Named turns come first, each shown by rows before and after it. Which turns, in which order, take the first row of each pair that follows to the second? Write the first one first, as in the answered first pair.
turn W:
[-43   1  16  -7 -39   7 -42   9 -36  12   6   2  68  28 -31 -17 -40  30] |-> [-29 -35   3  -4 -23 -29 -47  14 -11  14   0 -15  68  22 -48 -44 -15  12]
[-12  13   3  -6   7  57  -2  -1  -8  21  -3  -6 -20   1 -15   8 -15 -15] |-> [  0   0  18 -14   3  44 -12  10 -21  26 -15  18 -12   1 -23  -4 -15   7]
[-23  16  26  -1  -2  46  -3  17 -20   5   1 -15  10   9 -10   3 -23  -5] |-> [ -7  -8  36  -7  -1  22 -14  30 -27   9 -12   2  16   7 -24 -16 -16   9]
turn A:
[-20  26  24 -23 -15  38 -15 -16 -32   9   0  -6   4  10 -12  20 -44  10] |-> [-20  46   2  -6  -7  40   4 -34 -15   2  10 -14 -11   7  18  30 -31  -3]
[ 41 -39  24  22  13  16   0  35  12  -1 -25   8  41   9 -24 -32 -10   9] |-> [  3 -36  21   0 -17  26 -10  27  -2  -8 -12  -7  44  29 -49  -8 -33   9]
[ 22  -7   8 -18 -10 -14 -16   1 -21 -14  -5  30 -18  28 -14   3  12  10] |-> [  9   0   0 -22 -19 -11 -14  -6 -20 -17   3  23 -21  34 -13  14   9   5]
turn D:
[-14  32  29  13   7  54  -2  -2 -16  14   5 -17  16   1  10  17 -18  -8] |-> [ 12  28  40  19  15  46  -2   7 -23  17  -7   9  17  -9  21   3 -11   9]
[  8   4 -17   5  -2   2  15   2   9  -8  11 -15 -26   4  17  10   6 -12] |-> [ 30 -13   0   5  11  -7   6  19   4   0  -4   0 -18  -4  11 -13  11  -2]
[ 38  23  28  14  15  17   7   3  -6  -7   0  38  -2 -20  64 -12   2  40] |-> [ -1 -33  41 -15  23  26 -29  30   6   3   4 -36  29 -11 -34 -35 -22 -11]
turn C:
[ 28 -32  22   0  21  -2 -13  36   7  -3 -23  -9  16 -11 -12 -33  10  -8] |-> [ 23 -41  15  -8   9 -21 -16  33   4  -8 -22  -5  13  -4 -19 -32  15  -1]
[  4  22  14 -27 -24   6  -8 -10  -3   0  25  44  12   9   1  17 -24  40] |-> [ 10  35  25 -15   0  39  -1  -3   4   8  23  31  16  -5   8  13 -33  24]
[ -6  21  18 -11   5  45  -3   1  -8   1   8  -1  18  -2   4   6 -23  12] |-> [-17   6  13 -17   4  39  -9   1   0   0  12 -21  21   2 -17   2 -22  -3]
[  4   6 -18  12  37   4   9   7  15  -5  11  -7  -3  -8   8  -2   0 -17] |-> [ -4  -7 -27   4  27 -13   3   5  17  -8  13 -13  -2  -1  -6  -3   3 -20]

Each pair is two turns apart.
[  5  -6  22   3   6  10 -22  18  -2  13  -8  -4  23  -1 -27  -4 -11  -5] |-> [  2  33  -4  23   5  17   5  -8  13   2   7  -3   1  -3  22  23   2 -10] : D then A
[-62  38   5 -20   2  35  31  11 -48 -26   3  10  -9   8 -19  28 -12 -22] |-> [ 12  12  28   5  49   9  33  42 -37  -9 -30  48  -4 -26   2 -29  20  -5] : A then D
[  4  -7 -12   9   7 -15   4  -2  11  -2  12 -10   2 -10 -55  16   4 -32] |-> [ 16  28 -19  26   9  -5  24 -16   9  -6  13  14 -12 -17  -8  31  10 -18] : D then C
[  8 -34   6   2  22 -15  -6 -13  29   1 -17  -1  10  -2   1  -4   1  -2] |-> [-19 -10  -9  -2   0  -4   1 -32  23  -9  -1  -6   0  10  11  27  -8  -2] : A then D
[ 19 -10  13  -2  28  47 -12  25  17  14 -21   2  13 -22 -15  -1  -1  -4] |-> [  1 -42  -9 -26  -9  -9 -27  14  12   2 -16   5   9   1 -44   4  14   7] : C then C
[ -6   1   1  -7  -6  -4  -7  -3   2   5 -10   8   4  -1   3  10   2   2] |-> [ -4  -2   7  -6   1   1  -8   2   2   9 -12   5   8  -4  -1   6   0  -2] : C then D
[-14 -10 -13 -18  -6   9  -9  -4 -31   8   1   2  12   3 -34 -13 -17  13] |-> [-20 -13 -31 -11   5   3  -3 -10 -12   6   9 -23   6   2 -35 -15  -8  -9] : W then W
[ 56  28 -17  39  42  -9  26  -4  29   7 -11  30 -21 -38  80 -24  34  11] |-> [ 14 -32  47 -35 -11  -4 -46  40 -42  20 -30  41  30  -8 -42 -34 -31  49] : A then A
[ 11  37  -8   4   8 -26  45 -17  33   9   6  -6   4 -28   1  -5   8 -17] |-> [ 24  12   7  -2  13 -36  31   0  29  17  -6  -2  14 -31 -21 -27   9 -14] : A then C
[-45  -3  28  -7 -61  -8  -9 -17 -28  16  -6 -28   7  16 -45  18 -25  13] |-> [  9 -21  21  11 -49 -65  -1 -12 -22  16 -25  22  -4   1 -11 -12  19  45] : D then W
[-25 -25  -1 -16 -28  -3 -25 -13  -3 -15  17   0   3  12 -29  -7 -26  10] |-> [-24   6 -20  -1 -31   1  -4 -33   2 -23  26  12 -15  12  13  12 -17  15] : A then C
[-17  26  71  -4  -5   6 -49  17 -36  10   0  25  40  17 -41 -10 -45  36] |-> [-45  87  13  22 -12  22  -6 -36  -2 -12  37  -5   3  24  24  43 -29   5] : D then A
[ -2 -21   7   5  -2 -22 -18   0   9  -1  12  24   5  18   7  -1  12  29] |-> [-13 -25  -6   4  -2 -26 -17  -5  20  -3  19   4   2  22   1   2  15  13] : A then W
[-28  20 -19   8  25  38  28  -7  37  -6  14 -73  -9 -19  17  16 -13 -41] |-> [-43  25  18 -15   2  67   8   8  -4   1   6 -51   9 -10  -7  27 -51 -14] : W then C
[ 26   1  11  16  28  15  14   6  12  14  -1   9  -6 -15  13 -12   6   6] |-> [  3  19  -6  15  16  25  22 -11  16   6  15  -7 -15  -7  20  12   0  -4] : D then D
[ -3 -24   9 -20  -4  -7 -35  26   0   1 -17 -12  26 -10 -40 -52  11   0] |-> [-10  40 -40  14  -5   5  12 -21  27 -18  10 -16 -12 -11  42  -8  32 -10] : D then A
[-35  45  31 -18  19  15  37  15 -34  20   6   4 -11  16  28  46 -19 -12] |-> [ -6  15  60 -20  37   7  21  43 -41  34 -16  19   6   4   7  10 -18  -2] : W then C
[-13  31   3   5 -12  29  14  -2   3   7   4  -8  -5   9  14  19 -13  -3] |-> [ 17  20  19   9  -4  14  11  12  -6  13 -13  23  -1   0  22   0  -5  18] : A then W
[ 33 -51 -20 -12  27 -61 -19  17  37  13 -15 -12  -4 -16 -24 -35  45 -15] |-> [-19  -6 -64 -12  -3 -44   4 -27  46  -8  20 -41 -28   6   1  23  39 -34] : W then C
[ 60 -16  -1  27  30 -10  44  32  32  -3  -2 -30  16 -14  43 -47  27  -9] |-> [ 38 -57  12  -6  10 -27  11  48  17   1  -6 -42  35   2 -21 -58  12  -7] : C then A
[-35 -13  12 -37 -37   4 -26  12 -20   9  12 -31  10  19 -71   6 -32 -19] |-> [-10  54 -14  -7 -53  -2  17 -27 -26  -8  19  34 -28  16  33  44  -7  22] : W then D
[ -3 -17   1   5  16  -4  -1  11  20  -1  -2 -13  -5 -12 -21 -22  11 -15] |-> [ 16  -2   0  16  16  -9   9   6  15  -4  -7  16 -13 -16  10 -18  19   4] : D then D
[10 -1 20  4  6  4 -6 16  0 -2  7 -9  8 -7 22 16  5  1] |-> [ -1 -13  16  -4   1  -4 -13  17   3  -3   9 -23  11   0   3  14   4  -6] : D then C
[ 37 -11  35 -15  -1  -8 -29  24 -46  20 -16  33   0  -4  -9  -2   1  31] |-> [-16 -16  14 -35 -19   3 -38  11 -36  12   7 -23   2  18 -49  21 -17  -5] : D then W
[-16   7  -8   8 -14  37 -11   3 -17   7  -8 -11  29 -20 -29   0 -35 -24] |-> [-11 -11  -5  -3 -26  11 -22   7 -26   6 -15   6  32 -14 -41  -7 -28  -6] : W then C
[ 27 -40 -29  24  -5 -53  10   1  13 -10  -5 -15  -2   4  14 -16  34 -22] |-> [-14 -27 -41  11 -28 -38   7 -14   9 -18  13 -39  -3  22  -1  13  16 -34] : A then D
[  9 -31   9   2 -19 -14 -21  15 -22   0 -11  32   8   8 -10 -19 -34  -2] |-> [ 17 -15  20  14  -2  13 -13  18 -19   6 -13  31  10  -2   5 -21 -40  -7] : C then C
[ 18  14   4  16  -4 -40  16   0 -19  12 -16  75 -25 -12  49  -9  26  48] |-> [ 34  16  25  38  50   8  23  22   5  29 -22  40 -11 -38  47 -35  19  10] : C then W
[-22  14  -1  -5 -13  19 -10  -3  -6  -8   1 -19   7  16 -15  24 -19 -16] |-> [ 34  10   9  19  17   0   1   9   0  -1 -19  21   2  -7  22  -5   9   4] : A then D
[ -8 -16 -24   3  25 -11  -5   4  38  10 -12 -49   0 -23 -30 -32  16 -38] |-> [-24  48  18 -11 -14  57  -5  -1 -26  10 -13   8   6 -15   0  16 -39  18] : W then W
[ -8   3 -27   5   7  -5   6 -13  17  -7  10 -28 -19   5  21  14  12 -14] |-> [ 26 -26   3   4  25 -15  -9  16   7   6 -14  -4  -2  -8   6 -23  15   3] : A then A
[-33  42 -20  17  -4  16  33 -29  -6   1  -9  21 -15  -6  38  12  13   7] |-> [ -5  25  -1  31  37  28  31  -6   9  17 -23   9  -3 -27  31 -24  18 -10] : C then A
[ -7  -5  28 -12   2  30  -4  21  -7  26   6 -24  20   1 -30  -6 -33 -28] |-> [ 34   4  39   3  11  17   4  25 -16  28 -11  27  13 -13   9 -18 -17   6] : D then D
[ 20 -23  -2 -12   6  -2  12  -5  16   2  17  28   7 -14  -8   5   5  -6] |-> [ 22 -21   1  -9  11   4  13  -2  16   4  17  26   7 -17  -7   5   4  -9] : C then C
[  6  48  17  12  -2  55  12  13 -31  -6 -17  19  17   2  50   4 -37  13] |-> [  5  14  37  -1  10  56  -8  38 -30   5 -26   0  38  -1   4 -23 -49  -1] : C then W
[-10  14 -18  21  26  38  23 -10  39   4  19 -54 -16   0  13   6  -7 -45] |-> [ 24 -11  -7  30  48  19  20   8  45  12   3 -38 -12 -15  14 -26  10 -38] : D then C
[ -9   7   5 -11 -12  -6  10 -12 -30 -31  14  19  10  26   0  12  -7  -6] |-> [ 14   5  26  -2  10   7   9   3 -31 -22   1  31  18  11   6  -8  -9  -1] : D then C
[-12  60  39  15   6  68   3  15 -24 -26 -15   0   2  -3  23  23 -41  19] |-> [  6  64  32  29  17  58  13  12 -13 -26 -17  10  -5 -11  47  16 -24  21] : C then D
[  5 -18 -15  -8 -17 -16 -14   7  -2 -20   5  -4   1  10 -41  19  10  -2] |-> [ 11  -2 -31  10  -6 -17   4  -5  14 -24  12  -7 -11   4 -13  23  24 -12] : A then A
[ 15 -33  12 -10 -13 -16 -30  24  -5   9 -33  15  -2  -8 -13 -23   8  -5] |-> [  1 -30 -21  -6 -23 -38 -19   1  15  -3 -18  -2 -18   2  -4 -10  26 -19] : W then C
[ 38  36   4  29  31  31  33  -2   0   7  -4  40 -14 -19  64  -1  14  17] |-> [ 40 -12  40  -4  16  10  -8  31 -32  18 -27  59  13 -12   5 -28  -3  43] : W then A
[ 26 -39  27 -20   8  24  -7   1 -33  18 -34  18  39 -10 -20  -7  -1  17] |-> [ -9   4   0 -23 -27  36  10 -33 -41   1 -12  19  20   9   8  43 -10  23] : A then D
[ 19   1 -18  -6 -15 -24 -19  -4   5  -3   3   6 -12  -7   0  38   0  29] |-> [ 28  20  -3  11  16  20  -9   6  14   7   1  -9  -6 -24  12  31 -11   9] : C then C
[  8  -8 -33  32  20 -35   0   5  27  -5  19  32  11  13 -27  23  27  26] |-> [  1 -17 -25  19  11 -34 -12  12  16  -4  15  32  18  17 -46  23  16  31] : A then A
[  5   8  31 -24   1  35 -18  19 -45  19  -3  11  20  -9 -35   9 -31  -2] |-> [-27  24  -1 -24 -15  33  -7  -7 -30   6  20 -17   6   4 -29  36 -29 -23] : C then A
[-39 -10  -8  -4   1  -4 -12  -7  12   0  17 -61  12  10 -41  11  -3 -29] |-> [-38  44   3   5 -10  37   5 -20 -13  -1  21 -25   5   9   7  43 -21  -1] : A then W
[-16  -6  -6 -22 -21 -16  -6 -16  -5  -1   3  17  -9  22   5  27   6  16] |-> [ 14 -14  10 -14  -3 -20  -7  -2  -6   5 -11  36  -5   7  14   6  14  25] : C then W
[-18  -5  -8  22  15 -12  11  -3  -6 -16  -3  44 -21  16  15  -4  34  -4] |-> [-37 -30   0   3  13  -8  -8  10  -7 -11  -2  14  -6  24 -32 -14  20 -21] : D then A
[-14 -42 -12 -14  -2 -50 -18  -3  21   2   3 -20  -1  -1 -51 -19   9 -26] |-> [-10 -16 -23 -14 -35 -67  -8 -24   1 -10   5  28 -18   9 -12   7  16  14] : A then C
[ 33  -9  -9  12  22 -20  11 -12  -3 -16  -2  39 -22 -17  40 -10  31  14] |-> [  2 -35  17 -27 -12 -15 -24   6 -39 -12  -6  39   2   3 -22  -6  -6  30] : A then A
